(in the rows, 128 means zero)
Each path below is one point turned by a fixed rotation once a step. After each direction that follows a path, write how fast that rotation turns it, in deg/step (0 if it stays still).
Each turn is a multiple of 5 degrees from 10 to 175, or 0.
Each row of a path follows its step; steps can be skipped.

step 0: [130 128 118 129 127 124 128 128 121 127 124 131 139 128 126 132 138 129
 126 126 119 124 140 133 132 130 131 128 120 132 129 131 123 132]
step 1: [127 120 133 136 132 120 119 130 136 125 125 125 130 129 131 121 137 135
 128 125 124 130 120 131 124 122 125 133 129 133 125 131 123 132]
step 2: [125 127 114 125 131 134 123 124 131 127 128 129 136 127 126 127 130 136
 134 136 127 127 130 130 124 124 123 128 126 115 130 129 134 131]
step 3: [122 130 131 124 134 122 130 131 133 120 130 133 134 122 138 129 130 129
 129 127 128 127 126 126 128 121 133 117 122 132 134 127 123 138]
step 4: [119 124 122 129 125 127 126 132 126 128 127 126 136 124 123 131 138 135
 137 118 123 122 132 134 123 135 129 126 130 132 125 129 129 125]
step 5: [133 122 129 127 128 123 124 122 128 125 121 133 131 131 129 132 141 133
 124 131 127 133 129 129 128 123 123 131 126 131 133 141 123 137]
step 6: [130 131 118 129 135 127 120 129 134 124 127 119 137 126 128 125 128 133
 131 128 118 125 122 128 126 124 125 131 121 123 125 122 123 127]
step 7: [117 126 128 126 133 129 126 126 136 128 134 138 137 130 132 123 131 132
 132 127 130 129 132 129 125 122 130 125 133 126 127 133 133 141]
step 8: [126 128 119 131 127 122 133 132 125 123 126 126 130 119 129 131 140 135
 131 131 127 122 133 133 131 129 130 116 120 130 132 127 127 127]
step 9: [123 117 132 127 129 123 114 126 126 124 123 131 135 126 129 133 134 127
 128 120 127 125 125 130 118 126 126 133 129 133 132 132 124 129]
Speeds:
[126 131 122 127 128 127 127 130 126 127 127 125 128 130 127 128 126 129
 129 129 126 127 130 130 129 131 129 128 127 126 128 130 129 124] : 175
[126 127 128 127 130 125 132 126 126 129 129 127 127 127 126 129 129 126
 128 131 127 126 130 130 125 129 128 128 129 134 127 128 129 128] : 85

step 0: [132 131 129 129 117 134 123 130 124 127 138 125 123 131 131 133 126 130
 116 134 122 132 127 133 124 130 122 130 124 131 121 135 123 127]
step 1: [131 133 134 118 127 127 136 126 124 135 130 127 133 128 128 114 126 123
 132 118 133 125 135 123 132 129 128 132 132 125 132 133 131 125]
step 2: [119 125 125 135 129 137 115 130 130 124 127 124 127 127 125 131 127 126
 130 123 122 126 121 130 133 130 127 124 131 125 136 118 128 121]
step 3: [135 121 121 128 128 123 133 130 133 127 133 136 126 143 133 129 129 131
 139 134 130 128 128 130 120 125 126 128 128 129 129 130 135 135]
step 4: [127 132 123 131 138 127 139 132 126 125 118 125 127 116 130 128 128 131
 127 126 130 125 128 129 132 132 131 129 131 128 115 122 122 128]
step 5: [122 127 129 127 118 118 122 122 127 130 128 129 131 125 117 137 132 127
 121 138 131 135 127 125 127 130 130 127 122 129 133 127 130 132]
step 6: [136 129 140 127 134 138 125 124 128 129 129 126 125 128 140 127 131 125
 122 132 130 123 136 127 121 122 125 131 129 130 126 137 126 127]
step 7: [118 131 123 124 123 133 130 129 126 130 129 127 129 132 123 121 119 132
 130 113 124 136 131 128 131 130 131 126 120 129 128 132 123 123]
step 8: [139 121 135 129 129 121 125 131 132 126 127 129 135 130 124 128 129 123
 133 127 121 123 116 129 133 122 125 127 133 126 135 125 134 122]
step 9: [122 124 120 132 131 132 129 135 124 120 138 129 119 132 136 125 131 133
 129 133 132 127 127 132 127 133 129 128 138 124 125 129 123 137]
Speeds:
[130 127 128 129 129 130 127 125 127 125 129 129 125 125 130 125 126 130
 127 129 129 125 128 129 130 131 131 126 127 130 129 126 126 125] : 155
[130 128 134 128 128 130 127 129 127 129 127 129 129 127 127 127 129 127
 126 128 128 133 128 129 128 128 130 126 124 127 127 132 126 127] : 55
